In the rows, 128 means zero.
Rotation paths and how fast each direction turns (degrees a step)
Each turn is a multiple of 5 degrees from 10 to 175, or 0.
Each row of a path follows its step; steps can be skipped.
path 1
step 1: [129 126 131 125 121 129 124 139 142 120 140 121 133 138 110 117 131 135
 121 122 131 123 117 119 126 127 132 141 128 137 136 129 140 124 131 118
 113 112 122 133 141 136 136 127 132 121 139 124 136]
step 8: [126 136 121 119 126 112 131 123 125 124 116 133 115 124 138 141 123 108
 123 143 120 136 136 131 126 129 135 122 129 123 149 123 132 129 135 120
 140 129 139 124 126 132 132 115 130 121 121 134 125]
step 9: [127 141 134 114 132 133 121 131 124 133 127 130 128 120 128 115 125 137
 135 132 123 132 110 127 132 124 125 127 117 132 126 134 120 114 129 128
 119 111 139 133 132 137 120 123 143 104 119 130 132]
step 10: [140 140 150 140 139 140 133 128 123 122 133 132 125 118 129 127 134 143
 123 126 133 131 130 132 126 128 133 127 139 141 130 121 137 132 137 121
 130 111 111 120 130 122 134 137 136 133 132 139 122]
step 11: [140 131 129 121 143 138 119 123 133 127 134 135 115 134 117 137 137 114
 117 113 125 123 131 144 135 136 132 120 118 119 116 125 129 134 131 134
 124 137 122 124 121 120 132 118 117 128 116 122 129]
step 14: [129 131 133 129 117 111 124 129 122 120 127 133 131 128 124 113 128 124
 125 120 118 130 120 133 127 118 132 127 122 116 125 134 120 128 127 114
 134 124 135  99 127 141 127 111 118 121 138 127 130]
step 15: [132 131 129 135 144 136 130 139 129 128 132 125 138 118 141 132 120 145
 128 119 131 126 135 118 135 129 126 129 119 124 123 138 102 122 116 123
 122 129 115 128 126 142 129 131 140 131 133 134 132]
step 16: [120 145 129 135 145 129 123 128 123 129 131 138 128 138 123 148 119 122
 124 123 128 122 143 138 126 130 127 128 130 137 145 127 136 130 125 121
 132 124 138 134 118 126 136 134 118 145 139 129 130]
Directions:
[128 124 132 127 128 128 126 132 124 130 127 127 125 128 125 126 127 122
 129 126 128 125 126 126 130 128 128 128 126 130 129 128 129 127 125 126
 126 132 130 125 123 128 125 124 127 123 126 128 127]	130
[130 124 132 124 129 126 127 127 130 124 130 131 130 126 125 126 127 124
 124 128 124 128 128 127 127 127 127 130 127 128 129 127 126 126 129 124
 129 130 127 126 134 125 126 131 128 133 126 129 127]	110
[128 127 130 129 126 127 128 125 133 126 129 123 126 129 125 129 131 127
 128 123 127 130 135 127 126 126 128 126 128 133 130 130 130 128 129 133
 124 130 129 128 129 128 127 127 129 129 127 125 129]	65
[129 128 131 129 124 132 128 126 128 132 129 128 128 132 127 131 126 126
 129 125 123 130 126 127 132 125 128 124 129 122 129 130 128 127 128 128
 132 130 129 127 131 129 128 128 132 126 127 128 130]	125
[130 130 129 131 127 128 132 124 124 128 126 126 127 125 126 123 123 128
 124 127 131 131 125 126 127 127 126 130 127 129 126 127 128 126 129 129
 127 126 128 124 131 130 130 130 127 125 128 125 132]	80
path 2
step 0: [122 123 126 115 124 125 131 140 139 128 118 120 122 122 125 132 123 144
 129 125 148 137 134 134 120 123 121 132 129 125 124 129 133 133 137 137
 138 144 137 138 114 123 146 144 133 120 128 112 118]
step 3: [132 128 126 123 122 135 135 145 136 120 129 127 130 128 130 126 106 118
 135 124 145 131 117 133 125 131 121 131 116 130 123 144 140 142 113 143
 132 122 122 135 121 139 128 143 130 136 122 119 136]
step 5: [132 139 137 129 122 112 142 124 145 142 132 124 116 141 130 131 126 132
 134 133 118 118 133 130 116 122 130 112 122 130 138 121 139 132 115 128
 137 124 133 135 137 121 136 141 120 113 128 139 135]
step 8: [128 136 138 120 138 122 135 127 125 131 129 119 118 126 118 130 119 127
 137 119 123 124 124 123 131  98 122 114 117 121 115 134 137 123 129 126
 150 116 124 120 136 119 137 119 126 129 122 130 132]
step 12: [136 133 133 136 134 132 125 138 137 113 122 136 134 152 128 130 130 134
 130 120 127 138 130 132 119 133 137 123 130 130 121 128 127 140 118 142
 131 133 115 130 107 131 139 138 136 144 115 118 129]
step 13: [118 123 155 126 134 127 123 132 116 137 127 119 138 119 129 123 124 130
 131 130 132 138 121 118 106 132 124 116 125 124 121 134 116 138 118 133
 126 143 135 138 120 119 133 124 110 130 125 122 128]
step 14: [124 125 137 125 131 111 134 127 128 141 118 133 114 129 110 139 144 124
 141 135 124 132 126 121 129 125 142 114 119 137 136 127 141 131 116 131
 112 119 128 128 130 121 139 118 123 124 117 129 135]
step 15: [135 145 125 129 132 123 133 132 122 112 133 124 135 135 114 131 137 142
 135 124 145 137 129 119 127 127 122 121 120 143 141 136 134 135 129 125
 123 140 134 120 127 136 140 149 133 132 117 133 133]
Directions:
[127 128 126 128 132 128 128 132 131 126 124 128 131 125 133 126 129 129
 129 129 127 126 126 127 132 125 126 128 130 124 125 125 129 123 129 128
 128 129 126 127 128 130 130 128 129 125 128 122 128]	40
[130 132 130 132 125 125 129 130 128 127 129 126 128 125 130 130 127 127
 125 132 126 128 127 125 125 129 127 126 128 131 131 126 130 125 133 129
 125 126 130 126 126 128 131 127 126 130 124 129 134]	40
[132 129 131 127 127 128 129 125 128 126 129 126 129 129 127 126 129 128
 130 127 130 125 125 126 132 129 127 129 126 131 125 128 134 127 128 130
 125 130 128 129 128 124 123 125 124 129 125 124 125]	65
[126 129 124 128 123 124 130 127 123 124 127 129 128 130 128 128 129 128
 130 131 127 127 125 127 127 125 130 131 122 124 131 129 126 128 130 128
 124 130 123 128 130 130 126 130 129 130 129 127 129]	85
[125 131 125 129 127 128 126 131 127 132 123 127 125 127 131 127 127 126
 127 128 130 125 127 126 124 127 129 129 128 129 126 130 125 130 128 131
 131 128 125 129 129 121 130 127 126 130 125 128 124]	80
[127 127 131 126 131 129 127 125 126 129 131 123 129 127 130 132 122 128
 130 126 131 123 130 128 128 127 127 124 126 128 131 129 125 126 130 132
 127 126 126 130 128 128 127 131 130 123 126 125 127]	140
[127 129 126 124 124 125 126 130 130 130 129 128 130 133 130 132 131 125
 129 130 127 129 131 131 128 129 128 127 127 129 127 127 130 127 125 130
 131 122 125 131 125 129 124 128 129 126 123 126 130]	160
